Small tables with named rows and columns. After each table, cells are looked up by row and column.

gup:
|  | kol | roziz | sib | zipep | mel |
|---|---|---|---|---|---|
| kikapo | 0.405 | 0.316 | 0.643 | 0.318 | 0.867 |
| miporem | 0.424 | 0.679 | 0.945 | 0.546 | 0.631 |
| tigemu | 0.417 | 0.749 | 0.790 | 0.488 | 0.599 |
| dizolo | 0.442 | 0.225 | 0.677 | 0.952 | 0.748 |

What is the zipep of tigemu in gup? 0.488
What is the kol of kikapo in gup? 0.405
What is the sib of dizolo in gup? 0.677
What is the roziz of dizolo in gup? 0.225
What is the kol of dizolo in gup? 0.442
What is the roziz of tigemu in gup? 0.749
What is the zipep of miporem in gup? 0.546
What is the mel of kikapo in gup? 0.867
What is the mel of dizolo in gup? 0.748
What is the sib of miporem in gup? 0.945
Which row has the largest roziz? tigemu

sil:
columns: reg, sif, rabemin, tudemep, ziri, sokid
buz: [100, 125, 159, 157, 105, 204]
ter: [145, 135, 109, 111, 104, 56]
lofizo: [79, 158, 162, 178, 134, 174]
piv: [148, 58, 58, 89, 91, 51]
sinur: [87, 156, 143, 98, 131, 193]
sukevo: [184, 96, 28, 101, 128, 42]
mus: [74, 160, 153, 156, 141, 174]
beg: [197, 70, 46, 97, 149, 50]
sav: [68, 179, 132, 141, 143, 190]
mokit: [163, 85, 91, 105, 116, 51]
gan: [87, 159, 133, 141, 143, 183]

piv, sif -> 58
lofizo, tudemep -> 178
piv, ziri -> 91
lofizo, ziri -> 134
mokit, ziri -> 116
mokit, rabemin -> 91
sinur, rabemin -> 143
sukevo, sokid -> 42
gan, ziri -> 143
buz, rabemin -> 159
lofizo, sif -> 158
gan, rabemin -> 133
sav, ziri -> 143
gan, reg -> 87
beg, reg -> 197
mokit, sif -> 85
gan, tudemep -> 141
Which row has the largest tudemep? lofizo

Table setun
|  | kabozu | zagogu | mel | gidogi | vad | felefo | sol | zarul | fitif | dage |
|---|---|---|---|---|---|---|---|---|---|---|
| tinezo | 106 | 103 | 100 | 38 | 192 | 66 | 32 | 148 | 88 | 198 |
| ludag | 102 | 112 | 98 | 66 | 165 | 81 | 74 | 152 | 102 | 150 |
| zene | 108 | 87 | 103 | 97 | 45 | 96 | 99 | 62 | 107 | 64 |
| ruk | 81 | 89 | 90 | 66 | 217 | 70 | 44 | 172 | 98 | 204 |
| lotal | 101 | 99 | 102 | 71 | 153 | 74 | 62 | 147 | 106 | 157 |
| nalo | 41 | 49 | 108 | 154 | 147 | 147 | 169 | 136 | 84 | 137 |
| lof | 156 | 157 | 107 | 51 | 81 | 83 | 38 | 80 | 91 | 93 |

nalo, fitif: 84
tinezo, fitif: 88
nalo, vad: 147
lof, kabozu: 156
nalo, kabozu: 41
ruk, zagogu: 89
zene, dage: 64

Table kulavor
,zapug,ped,pem,tanez
baliduz,73,120,68,193
mariv,79,120,31,158
gil,76,134,88,200
fana,168,92,68,181
figas,149,43,109,52
nifo,78,183,117,175
zutufu,172,126,83,186

What is the tanez of nifo in kulavor? 175
What is the ped of fana in kulavor? 92
What is the tanez of gil in kulavor? 200
What is the tanez of fana in kulavor? 181
What is the pem of nifo in kulavor? 117
What is the pem of figas in kulavor? 109
What is the ped of nifo in kulavor? 183
What is the zapug of baliduz in kulavor? 73
What is the tanez of zutufu in kulavor? 186
What is the ped of baliduz in kulavor? 120
What is the tanez of mariv in kulavor? 158
What is the tanez of figas in kulavor? 52
What is the pem of fana in kulavor? 68
Row with the largest tanez: gil

gole =
           mim    som  funa   digo    ren
rik       0.19  -0.17  0.01   0.57   0.41
dip       0.10   0.17  0.13  -0.13   0.27
vod      -0.08   0.55  0.24  -0.84   0.63
seded     0.03   0.07  0.04   0.18  -0.23
tiv       0.05   0.20  0.13  -0.15   0.22
vilizu    0.02   0.12  0.02   0.08  -0.59
ruguvar  -0.06   0.50  0.24  -0.81   0.64
nababos   0.07   0.00  0.06   0.27   0.24
zogiki   -0.03   0.44  0.21  -0.63   0.51
lepu      0.03   0.03  0.01   0.31  -0.15
pofuso    0.10   0.07  0.07   0.08  -0.29

What is the som of seded in gole? 0.07
What is the som of vilizu in gole? 0.12
What is the mim of seded in gole? 0.03
What is the digo of lepu in gole? 0.31
What is the funa of pofuso in gole? 0.07
What is the som of lepu in gole? 0.03

nasema =
|  | tum | vegu | ninim | povoli | komizas | favolo | gitafav |
|---|---|---|---|---|---|---|---|
| tuluk | 6119 | 7304 | 6121 | 8501 | 7519 | 7584 | 5802 |
| bar | 5293 | 5375 | 6540 | 4308 | 1350 | 7856 | 3895 |
| mopebom | 4341 | 4515 | 6432 | 4328 | 1342 | 7687 | 3845 |
| kup | 5136 | 4706 | 7039 | 4603 | 276 | 8341 | 3764 |
| zos | 5766 | 6543 | 6326 | 6565 | 6211 | 6606 | 6771 |
| gazas | 6685 | 6691 | 5365 | 5443 | 5357 | 6202 | 5962 |
| gavu | 5627 | 5840 | 6127 | 6656 | 6900 | 6684 | 6733 |
| nuv | 5497 | 6439 | 4518 | 6375 | 5513 | 5940 | 6617 |
| nagag | 6944 | 6098 | 6872 | 6325 | 7884 | 4176 | 8440 |
| nokavep | 4413 | 4347 | 5574 | 4892 | 3813 | 7849 | 5071 |
| zomo | 4254 | 4379 | 5685 | 4255 | 1501 | 7415 | 3290 |
| natev | 7129 | 6691 | 5789 | 5784 | 5756 | 6136 | 6241 |

povoli of gazas: 5443
komizas of tuluk: 7519
favolo of zos: 6606
favolo of nokavep: 7849
tum of kup: 5136
ninim of nuv: 4518
tum of tuluk: 6119

